In the rows, 128 means zero.
Each path below is one point turned by a fixed rotation once a step. After each direction that follows a path, write how fast that rotation turns it, in degrees a step (0 if it stays still).
Each turn is a multiple of 5 degrees from 10 to 175, or 0.
Each row of a path follows its step; steps can be skipped.
Rotation 1:
step 0: [133 118 133 131 125 140 116 113 137 124 123 132 126 125 121 123 126 116
 121 127 135 137 120 121 146 141 132 114 143 130 133 144 125]
step 1: [134 130 131 121 126 147 112 133 135 119 133 123 143 124 125 128 127 123
 111 130 132 140 116 144 140 124 135 120 128 127 121 136 126]
step 2: [142 135 119 131 130 131 119 130 130 130 133 127 134 134 114 126 125 117
 121 140 139 122 112 127 151 126 126 126 131 125 109 123 135]
step 3: [142 131 123 130 130 118 125 114 139 124 125 123 140 135 119 114 135 127
 134 119 142 129 115 130 130 121 142 116 124 122 115 133 137]
step 4: [148 139 123 132 137 126 133 131 141 120 134 120 135 138 139 126 132 122
 132 129 135 124 128 146 123 127 124 113 142 118 120 129 133]
step 5: [140 126 122 115 124 136 135 128 136 136 125 122 130 136 137 125 119 124
 133 134 146 115 128 119 114 121 127 113 142 126 114 133 129]
step 6: [139 125 129 121 128 143 129 112 118 127 139 132 130 125 140 107 125 129
 127 121 134 118 120 127 112 120 119 112 130 126 129 126 140]
step 7: [131 111 127 141 129 146 139 123 120 116 133 121 121 140 133 118 130 123
 115 125 125 119 132 124 132 126 120 114 143 127 127 136 133]
step 8: [115 114 126 123 127 145 127 123 138 119 133 137 119 130 123 124 114 121
 115 126 122 123 122 134 124 111 133 117 134 125 118 140 125]
step 9: [125 127 111 131 133 136 116 122 125 129 123 138 128 125 134 128 125 133
 108 126 113 119 114 131 140 118 121 118 132 116 119 129 137]
Speeds:
[125 128 126 128 129 134 125 125 124 127 128 128 133 126 128 131 129 130
 135 125 127 130 125 135 124 128 127 126 123 126 129 130 129] : 140
[126 123 127 130 129 130 128 132 128 127 132 126 124 132 127 134 123 125
 131 134 133 124 127 129 127 131 130 128 124 129 126 126 128] : 125
[129 124 134 124 128 133 129 129 125 131 131 128 126 128 130 128 128 130
 128 126 134 134 128 126 128 131 123 125 131 129 132 127 126] : 55
[130 128 132 127 128 126 125 128 125 132 126 122 126 128 131 126 128 126
 133 126 125 124 130 130 122 129 132 128 134 131 126 124 128] : 45
[127 125 124 131 127 131 129 128 126 131 120 122 130 130 127 132 131 131
 130 127 129 127 129 121 131 130 129 127 130 127 126 133 126] : 155
Rotation 2:
step 0: [130 132 141 124 131 145 123 127 123 124 129 141 131 144 125 141 135 111
 126 116 134 119 120 121 125 125 135 137 125 115 127 124 140]
step 1: [128 124 105 122 122 128 125 133 127 139 138 115 125 136 129 127 119 126
 131 119 129 109 111 121 143 125 138 125 123 125 125 121 134]
step 2: [144 135 133 122 130 127 126 131 114 122 116 132 122 128 137 117 119 116
 140 143 125 119 121 135 132 134 129 122 119 123 116 112 124]
step 3: [127 138 120 137 110 124 124 129 137 126 115 132 132 117 115 126 121 123
 120 113 135 122 121 145 124 135 119 124 116 123 127 119 124]
step 4: [137 139 134 139 127 129 123 139 129 129 115 133 124 126 144 124 137 136
 123 116 117 133 109 134 133 124 137 119 125 125 127 147 129]
step 5: [129 115 139 128 125 131 137 134 128 122 119 123 111 132 127 150 135 123
 128 123 139 116 109 131 116 133 124 127 135 129 126 132 134]
step 6: [124 125 117 119 128 125 134 131 133 137 133 142 118 134 125 122 114 124
 131 130 133 131 109 110 120 139 140 122 116 130 130 139 130]
step 7: [124 135 122 133 133 134 137 134 133 124 121 121 137 141 142 119 118 110
 133 139 136 120 130 133 120 136 130 125 132 110 113 134 134]
step 8: [121 122 135 138 135 134 125 137 123 142 124 137 145 118 123 120 116 129
 129 110 133 112 123 132 119 128 135 123 121 131 118 117 130]
step 9: [134 129 125 127 118 115 122 146 118 125 121 134 125 129 130 119 126 132
 127 125 114 111 125 136 129 123 128 148 126 127 119 143 140]
Speeds:
[126 132 130 127 125 128 127 130 128 127 129 127 128 127 129 128 124 132
 129 124 121 126 132 130 124 128 125 127 127 129 120 127 121] : 65
[130 123 127 130 131 124 127 129 130 124 131 130 129 128 123 131 127 122
 127 123 129 127 129 127 125 122 127 125 123 128 130 128 124] : 140
[126 126 129 123 124 123 133 125 126 128 128 126 125 133 123 124 127 128
 132 131 128 131 126 131 128 126 132 126 127 126 127 127 125] : 85
[127 126 132 130 131 129 132 124 128 122 123 129 129 127 132 129 131 129
 130 132 128 120 129 126 130 126 128 124 130 127 127 126 124] : 135
[129 126 129 128 127 131 128 130 128 131 127 131 127 134 126 134 132 131
 126 127 125 124 130 133 129 126 135 131 128 131 130 130 126] : 80
Rotation 3:
step 0: [132 131 105 129 128 125 129 133 124 124 112 129 128 133 133 127 113 112
 121 131 130 129 122 137 133 121 132 127 133 120 124 119 122]
step 1: [117 129 127 130 136 142 128 127 120 110 116 124 121 130 112 134 137 126
 123 135 122 115 133 128 131 131 138 120 133 126 126 129 126]
step 2: [127 135 131 128 135 133 129 125 144 122 135 123 135 123 125 124 133 126
 126 134 131 130 113 137 130 130 137 133 133 128 117 115 108]
step 3: [116 131 120 129 118 143 125 132 141 121 137 123 134 134 135 125 131 126
 123 126 138 123 137 111 144 127 129 126 129 130 120 130 131]
step 4: [129 130 130 129 122 112 131 135 145 125 126 140 122 127 115 130 139 126
 132 129 132 125 139 122 133 121 131 143 120 127 128 117 123]
step 5: [130 116 135 130 128 122 123 134 149 131 139 126 133 140 120 137 120 134
 133 117 122 119 135 128 124 129 128 118 132 129 126 139 127]
step 6: [134 117 127 127 120 115 133 140 126 133 121 129 142 138 132 124 134 134
 118 121 127 128 122 119 120 139 122 134 134 133 127 113 130]
step 7: [123 116 124 120 121 126 124 126 126 126 132 123 110 133 132 124 132 142
 126 117 127 118 132 138 126 137 131 123 122 128 146 122 136]
step 8: [136 128 115 107 140 125 137 126 128 140 125 123 134 128 131 142 124 129
 132 125 128 136 129 133 127 131 126 131 131 131 143 121 119]
step 9: [118 133 124 122 128 125 124 135 119 129 116 116 126 122 135 125 126 129
 131 122 125 114 125 131 136 118 127 124 150 136 136 137 134]
Speeds:
[127 134 124 129 122 130 129 135 126 132 124 132 126 125 128 127 129 129
 124 125 130 123 128 126 127 129 126 125 127 126 125 127 130] : 120
[133 124 128 129 128 123 128 130 127 134 129 123 124 131 127 128 129 129
 124 122 127 130 129 126 125 128 127 127 123 132 126 128 130] : 40
[127 125 128 135 128 122 126 130 127 126 125 133 131 132 125 128 120 127
 130 127 126 127 126 124 126 127 129 127 127 124 129 130 128] : 65
